m = [124 125 109 117 138 140 154 127 132 131 129 129 119]
The entry just left of 132: 127
The entry just left of the centre entry: 140
The minimum is 109
The entry at the centre: 154

[[121 125 119 122 114 118 103]
 [124 125 121 118 112 114 107]
 [134 121 118 118 114 128 116]
 [124 126 121 118 112 115 107]
 [143 143 125 132 134 122 140]
 [123 127 117 121 111 118 104]
 [134 121 117 120 115 130 116]
 [122 125 119 122 114 117 104]
 [135 121 117 120 116 129 116]]
Indices start at 0.
The entry directly below the smallest entry: 107
The entry in the top-left corner is 121
The entry in the bottom-right corner -> 116
The entry in row 2 and column 0?
Answer: 134
The entry directly above the centre entry: 118
The entry in row 0 and column 1?
Answer: 125
The entry just left of the smallest entry?
Answer: 118
The entry in row 1 and column 0?
Answer: 124
The top-right entry is 103
The bottom-left entry?
Answer: 135
The entry in row 0 and column 2?
Answer: 119
The entry just left of the centre entry?
Answer: 125

Questions about the array below.
1) Report the top entry of the column that holds the largest entry.
2) Report the 3rd smallest entry.
3) Report the entry directly above the smallest entry.
4) Report the last entry in the row that holds the largest entry.
5) Report the minimum.
6) Report the entry just left of 141.
7) Report the entry directly below 111.
8) Report the first entry in the row that holds the largest entry.
[[117 130 123 124]
 [119 142 122 124]
 [104 141 101 111]
 [128 150 120 147]
 [138 134 112 153]]
1) 124
2) 111
3) 122
4) 153
5) 101
6) 104
7) 147
8) 138

Read these off the row that follows.
1) The entry just left of 114?
2) The entry just left of 147?
3) The entry just left of 123?
[122 128 129 119 100 119 138 130 133 124 130 147 128 148 123 114]
1) 123
2) 130
3) 148

Questions about the row below.
1) The third entry from the right?
2) The 4th entry?
3) The second entry from the right?
128,158,134,128
1) 158
2) 128
3) 134

[127 152 130 138 132 115 119 114]
Find the 1st entry from the right.
114
Find the 1st entry from the left.
127
Find the 2nd largest entry.
138

array([ 99, 119, 105, 111, 132, 144, 108, 108, 113, 130])
Find the 3rd largest entry.
130
The third entry: 105

Questions about the grid below. Counting starts at 0.
1) The entry directly below 141?
2) The entry at row 0, column 2?
3) The entry at row 0, column 1?
4) The entry at row 1, column 0?
5) The top entry of the column that holds the largest entry?
6) The entry in the top-right corner?
7) The entry just left of 145?
8) The entry directly below the smallest entry?
array([[113, 132, 113, 141, 124, 119, 129, 131, 133, 103],
       [110, 132, 113, 145, 124, 139, 133, 116, 133, 113]])
1) 145
2) 113
3) 132
4) 110
5) 141
6) 103
7) 113
8) 113

Read these off the grid that follows.
1) The fifth entry in reading order?
2) The entry in the top-left corner?
3) The bottom-left entry?
4) The entry directly below the smallest entry?
5) The bottom entry of the column that holds the largest entry?
6) The entry just right of the centre entry?
7) The last entry, reading row by row?
[[118 100 130 126 104 144 118]
 [125 114 130 126 153 136 132]
 [140 106 115 121 120 136 132]]
1) 104
2) 118
3) 140
4) 114
5) 120
6) 153
7) 132

W =
[[118, 144, 128, 103, 115],
 [152, 114, 103, 145, 142],
 [138, 102, 133, 119, 154],
 [138, 101, 150, 131, 111],
 [139, 127, 110, 135, 109],
 [128, 146, 135, 103, 149]]
Read off the entry directly above the smallest entry.
102
The smallest entry in the first row: 103
Read off the entry directly above 149.
109
The top-right entry -> 115
Read off the fourth-last entry, reading row by row.
146
The entry just left of the largest entry -> 119
Read off the entry just left of 149.
103
The last entry, reading row by row -> 149
The entry just left of 101 is 138
Read off the largest entry in the first column.
152
Read off the first entry on the main diagonal.
118
The bottom-left entry -> 128
Read off the entry directly below the largest entry.
111
The top entry of the column that holds the smallest entry -> 144
The second entry on the main diagonal is 114
Read off the third entry on the diagonal from the top-right corner.
133

[132 139 128 154 137 110 132 127 120 119 131 116 155]
The third entry from the end -> 131
What is the fifth entry from the end?
Answer: 120
The 3rd entry from the left is 128
